In the rows, zero is written as 128.
Each path is a new rotation, seen through one point. The rows after it are directions, each followed by how far the rotation turns it, in degrees per step (0 if it stays put).
Each turn is a multiple of 5 degrees from 10 to 175, or 0.
Each row of a path follows its step; steps can be skipped.
Rotation 1:
step 1: [126 123 126 126 127 123 124 120 125 126 132 127 136 122 140 124 124 135
 124 116 129 123 133 126 126 130 124 127 128 124 123 129 144 130 121 133
 136 128 131 114 133 131]
step 2: [128 118 128 132 134 124 120 130 125 127 118 127 136 114 127 130 133 126
 128 124 122 127 120 121 123 121 128 132 131 131 135 136 119 135 127 132
 131 135 126 124 141 130]
step 3: [132 122 128 131 129 135 137 129 138 128 123 128 139 119 123 126 132 126
 128 133 126 135 133 126 124 127 124 132 119 114 133 121 120 120 126 129
 119 132 128 123 128 119]
step 4: [132 113 126 135 126 126 134 132 131 134 121 135 127 124 128 127 127 129
 127 128 142 130 137 127 137 132 135 129 137 132 120 116 134 126 124 126
 125 126 133 124 122 128]
step 5: [130 132 131 123 139 122 129 127 128 116 124 135 129 122 134 128 129 116
 127 129 133 131 128 132 134 129 143 129 136 133 137 127 128 134 129 135
 134 118 124 128 123 127]
step 6: [128 129 134 121 130 130 131 121 130 122 128 125 131 132 128 131 128 128
 144 136 123 134 120 132 120 129 124 131 131 136 129 127 136 123 119 141
 127 127 125 123 126 116]
step 7: [129 125 131 135 137 120 133 140 131 136 133 132 125 132 128 131 139 128
 139 129 123 121 123 135 123 124 125 127 130 126 113 120 131 128 128 131
 129 137 122 129 129 132]
step 8: [131 130 136 127 140 121 127 131 129 130 129 136 126 128 129 123 125 128
 117 132 128 118 124 123 126 127 134 114 118 117 136 123 138 129 129 125
 133 133 130 126 126 124]
step 9: [123 128 139 127 136 135 123 130 128 132 126 130 121 120 128 120 121 138
 125 131 131 128 135 125 121 131 122 131 128 138 130 134 130 139 117 128
 129 129 135 129 131 119]
step 10: [126 136 125 125 128 132 129 139 127 121 132 129 132 112 132 132 140 132
 130 125 120 130 127 126 124 133 124 137 130 123 121 123 124 131 121 122
 136 121 135 126 131 128]
step 11: [131 127 123 134 126 128 123 126 127 124 125 134 138 132 136 139 133 126
 133 134 122 133 128 115 136 122 124 123 130 126 134 117 133 130 125 118
 125 134 136 125 132 122]
step 12: [124 124 131 130 133 125 129 128 136 129 134 135 127 133 133 131 128 117
 129 134 136 130 144 124 129 132 121 120 133 131 131 132 116 132 129 129
 121 129 125 116 134 128]
Speeds:
[128 128 126 127 128 126 127 125 127 127 127 129 127 126 126 129 128 128
 131 125 129 127 127 127 124 131 129 128 127 129 128 132 127 131 126 129
 128 124 127 129 129 126]
95
[128 126 127 130 129 129 129 128 129 127 129 130 129 126 127 128 126 131
 123 130 127 129 127 126 130 129 127 131 128 128 127 127 126 128 127 128
 129 126 128 133 127 126]
60
[128 126 129 128 128 126 128 126 127 128 131 130 128 127 128 128 130 132
 131 127 129 129 128 128 129 129 131 129 128 126 123 129 128 127 129 126
 131 128 130 127 128 132]
120
[128 129 128 124 127 130 129 130 127 131 127 129 129 128 127 124 127 127
 128 127 131 126 130 129 131 129 129 128 125 130 128 128 127 129 127 126
 132 127 128 128 125 126]
80
Rotation 2:
step 0: [134 134 144 133 132 125 130 128 120 130 135 125 128 131 134 128 121 133
 125 126 129 135 132 132 124 136 123 135 133 118 120 131 130 128 128 114
 131 127 126 123 128 131]
step 1: [128 129 136 127 120 118 129 129 131 131 135 128 130 128 138 122 124 123
 122 130 131 118 124 128 125 129 126 123 143 117 126 133 123 124 128 123
 129 134 124 117 124 128]
step 2: [129 131 134 130 126 130 132 115 125 138 137 131 132 124 136 126 130 132
 122 128 131 128 129 120 121 126 124 124 128 123 124 135 130 123 130 119
 123 140 137 128 119 127]
step 3: [133 131 140 120 129 129 123 128 127 134 129 131 134 130 137 127 124 129
 123 130 133 131 133 126 118 136 123 116 129 129 128 135 125 125 131 116
 135 120 126 126 122 132]
step 4: [129 135 130 123 119 127 130 120 119 127 130 125 143 125 137 119 124 126
 131 135 131 125 125 134 130 133 119 125 135 122 132 134 123 134 127 121
 126 127 132 127 121 129]
step 5: [130 138 128 130 128 134 122 126 120 131 139 132 133 127 138 125 128 123
 127 130 133 136 133 127 129 129 127 120 136 125 131 131 130 122 131 118
 115 134 126 126 132 138]
step 6: [130 132 136 129 123 132 125 120 131 137 127 124 134 138 136 127 123 126
 127 133 135 136 131 125 131 132 128 124 137 124 115 127 131 138 127 119
 127 123 125 121 127 134]
step 7: [124 131 133 138 124 121 132 127 128 132 137 123 135 127 130 124 128 137
 126 132 136 125 138 134 127 133 122 121 138 119 131 129 132 129 121 124
 123 125 131 120 122 133]
step 8: [131 132 131 127 128 129 130 128 128 140 140 128 134 123 131 116 127 129
 127 130 125 136 140 124 126 122 130 128 133 121 126 132 123 127 130 119
 125 129 125 113 126 124]
step 10: [123 131 135 126 129 133 126 127 123 131 136 128 147 126 125 123 134 139
 123 132 126 132 128 133 130 133 127 118 133 129 128 138 128 133 125 119
 130 130 132 128 125 128]
step 11: [129 132 137 127 127 128 124 130 123 122 129 125 135 118 130 113 124 123
 126 129 134 136 134 129 128 132 124 127 135 129 124 140 133 128 136 119
 122 121 126 122 132 127]
step 12: [125 133 125 128 114 124 128 127 128 129 130 124 135 125 132 131 126 127
 127 128 127 138 125 124 137 127 125 121 146 122 123 136 134 127 128 115
 128 130 129 126 129 131]
Speeds:
[126 131 129 129 131 131 129 127 129 128 131 129 129 123 128 128 129 131
 129 129 127 126 128 129 127 125 128 127 127 127 127 127 128 127 129 131
 127 129 130 130 130 130]
130
[128 127 128 128 131 130 131 126 128 128 126 126 128 127 129 124 128 127
 127 129 129 128 125 126 131 127 129 128 125 126 127 126 127 131 129 127
 127 127 128 127 127 125]
160
[127 129 129 131 128 130 125 129 129 126 131 131 129 129 128 131 128 128
 129 127 129 128 129 124 130 129 126 129 130 126 129 129 125 130 130 128
 128 126 130 128 127 124]
0
[127 128 129 130 127 130 127 128 128 132 130 126 125 131 125 127 127 129
 128 128 128 127 130 129 129 128 128 130 126 123 130 127 128 130 128 129
 129 129 125 127 130 128]
45
Rotation 3:
step 0: [135 124 127 125 121 133 120 118 126 128 136 133 128 132 125 122 132 129
 133 137 134 132 137 128 132 132 133 117 135 125 128 125 128 120 138 121
 120 132 129 119 128 124]
step 1: [132 135 124 130 128 126 133 122 123 131 122 132 139 127 133 140 135 136
 134 137 128 128 120 138 124 127 136 131 123 134 127 132 121 127 132 131
 128 114 127 129 124 127]
step 2: [124 123 130 138 129 118 131 122 124 132 134 125 127 130 129 124 119 132
 128 125 125 128 121 130 144 121 125 131 123 136 123 121 132 136 117 132
 124 130 133 121 133 122]
step 3: [127 126 133 121 130 136 127 131 135 116 138 123 133 123 116 120 127 130
 124 131 128 130 125 127 122 143 131 130 124 128 121 123 132 128 120 126
 130 122 130 138 132 122]
step 4: [138 130 135 126 131 125 130 125 126 123 125 113 120 126 134 136 127 126
 129 119 124 128 139 134 121 126 130 126 132 124 137 120 124 125 126 126
 130 119 120 124 131 134]
step 5: [126 135 132 133 117 134 128 128 128 133 131 130 127 129 130 126 125 122
 122 135 119 127 133 115 138 115 133 128 135 124 119 132 127 116 129 124
 130 123 128 124 122 126]
step 6: [129 137 123 113 131 129 125 118 118 126 138 135 128 131 129 124 134 126
 125 132 138 126 128 133 133 133 124 131 127 130 133 129 122 129 136 134
 117 124 130 128 119 126]
step 7: [136 132 123 133 124 125 125 124 125 132 124 125 140 118 135 133 123 131
 137 120 135 127 123 140 133 131 136 122 128 129 127 134 133 133 120 122
 132 127 137 125 127 121]
step 8: [131 127 125 134 140 130 127 127 130 135 128 126 136 131 123 116 127 129
 122 139 119 130 127 126 128 123 133 127 120 131 130 121 133 128 119 138
 125 125 129 125 141 127]
step 9: [125 122 141 120 127 135 139 127 132 117 131 126 127 127 126 130 124 129
 121 121 124 129 132 133 124 132 129 121 116 137 125 123 128 130 133 123
 127 125 120 123 123 121]
step 11: [133 132 130 130 137 123 136 129 126 128 137 136 122 122 136 127 133 124
 126 133 122 136 131 125 134 126 130 132 139 126 122 134 132 120 123 133
 119 120 132 129 116 131]
step 12: [122 129 123 124 125 134 123 115 122 128 143 121 140 124 135 121 123 131
 133 127 138 136 134 132 128 127 122 128 129 131 127 133 121 126 131 126
 131 130 129 121 129 128]
Speeds:
[130 129 126 131 127 128 127 127 129 130 125 128 128 128 126 125 130 127
 127 127 132 129 128 130 130 128 128 125 127 130 127 129 127 128 132 130
 128 127 130 128 129 128]
55
[128 128 127 129 128 128 125 128 126 127 127 127 131 127 132 129 127 132
 126 131 128 130 125 129 129 128 126 130 127 128 128 129 130 129 129 126
 124 129 130 128 128 128]
65
Rotation 4:
step 0: [130 130 130 126 136 126 127 129 134 127 144 125 142 127 128 121 124 126
 132 127 131 133 137 134 128 137 123 133 129 130 133 133 127 131 140 125
 122 117 127 123 131 130]
step 1: [130 129 139 132 123 132 129 138 144 128 129 135 127 122 125 126 126 118
 122 128 130 139 129 130 119 131 129 129 133 120 124 126 129 135 123 127
 122 119 134 125 124 118]
step 3: [133 125 139 140 130 124 135 130 136 129 137 118 135 128 126 125 127 119
 130 120 130 132 127 130 127 136 123 126 137 118 132 127 135 130 131 136
 127 122 121 121 133 128]
step 4: [131 131 132 133 126 134 132 131 141 123 138 147 130 124 129 130 135 134
 131 127 130 129 126 127 121 132 128 125 122 125 125 127 131 134 131 128
 130 114 121 122 120 128]
step 5: [131 128 128 134 129 126 128 134 127 132 147 127 134 139 126 139 123 121
 124 125 135 132 127 124 123 137 135 128 134 132 128 126 128 129 127 125
 131 115 131 128 137 125]
step 6: [121 129 133 138 119 132 126 128 132 128 133 129 136 121 136 125 134 131
 127 119 132 138 132 129 125 130 125 129 140 120 117 128 134 135 126 135
 135 120 129 121 130 133]
step 7: [140 136 123 141 133 127 128 137 133 121 131 131 123 130 130 137 128 130
 139 129 132 129 129 126 125 141 129 128 131 126 122 128 130 124 118 126
 129 117 120 124 126 131]
step 8: [127 124 128 139 131 122 128 121 126 124 146 127 136 136 135 131 133 129
 125 118 130 137 129 133 131 133 128 134 129 125 132 129 122 137 126 124
 123 121 126 122 122 128]
step 9: [134 126 126 136 123 136 132 134 130 136 129 138 125 121 124 129 135 121
 127 121 127 143 137 132 129 133 137 136 128 125 118 127 133 128 124 129
 127 119 131 123 128 131]
step 10: [123 138 131 132 138 119 117 132 130 124 137 132 130 131 128 133 128 128
 135 125 131 129 141 127 121 136 124 138 133 135 121 133 125 126 129 122
 126 122 130 120 129 133]
step 11: [129 125 140 134 132 125 125 133 135 127 129 117 132 131 127 130 134 121
 128 121 128 138 132 132 131 128 131 132 127 118 124 123 129 135 113 133
 124 122 130 121 120 121]
step 12: [123 130 126 130 135 120 137 127 130 128 132 146 132 125 130 134 132 129
 136 127 119 133 135 128 129 130 133 129 126 125 125 120 133 121 123 126
 127 117 125 115 126 132]
Speeds:
[126 128 127 128 127 125 124 127 128 129 131 126 127 131 127 127 126 129
 129 130 130 127 129 129 130 130 130 129 130 130 131 127 130 127 129 127
 127 127 125 128 129 127]
140
[127 130 127 129 127 124 129 130 128 126 127 125 129 128 129 128 129 130
 131 132 129 130 128 127 129 126 127 125 130 126 127 126 127 127 124 130
 127 130 129 127 128 128]
80
[128 125 126 126 128 127 127 128 128 125 127 134 125 129 128 127 129 126
 129 129 129 126 128 128 129 130 127 127 129 126 125 129 128 127 128 129
 128 127 129 127 129 126]
135
[129 124 128 127 125 130 127 125 131 128 128 127 128 130 130 127 127 128
 130 129 128 131 129 129 126 127 128 130 127 123 128 127 131 127 129 127
 128 130 128 126 129 128]
135
[125 129 130 128 125 132 126 129 129 130 128 129 125 127 127 125 131 128
 130 128 127 130 126 129 131 127 128 129 127 129 128 127 126 130 126 130
 130 127 125 128 127 126]
145
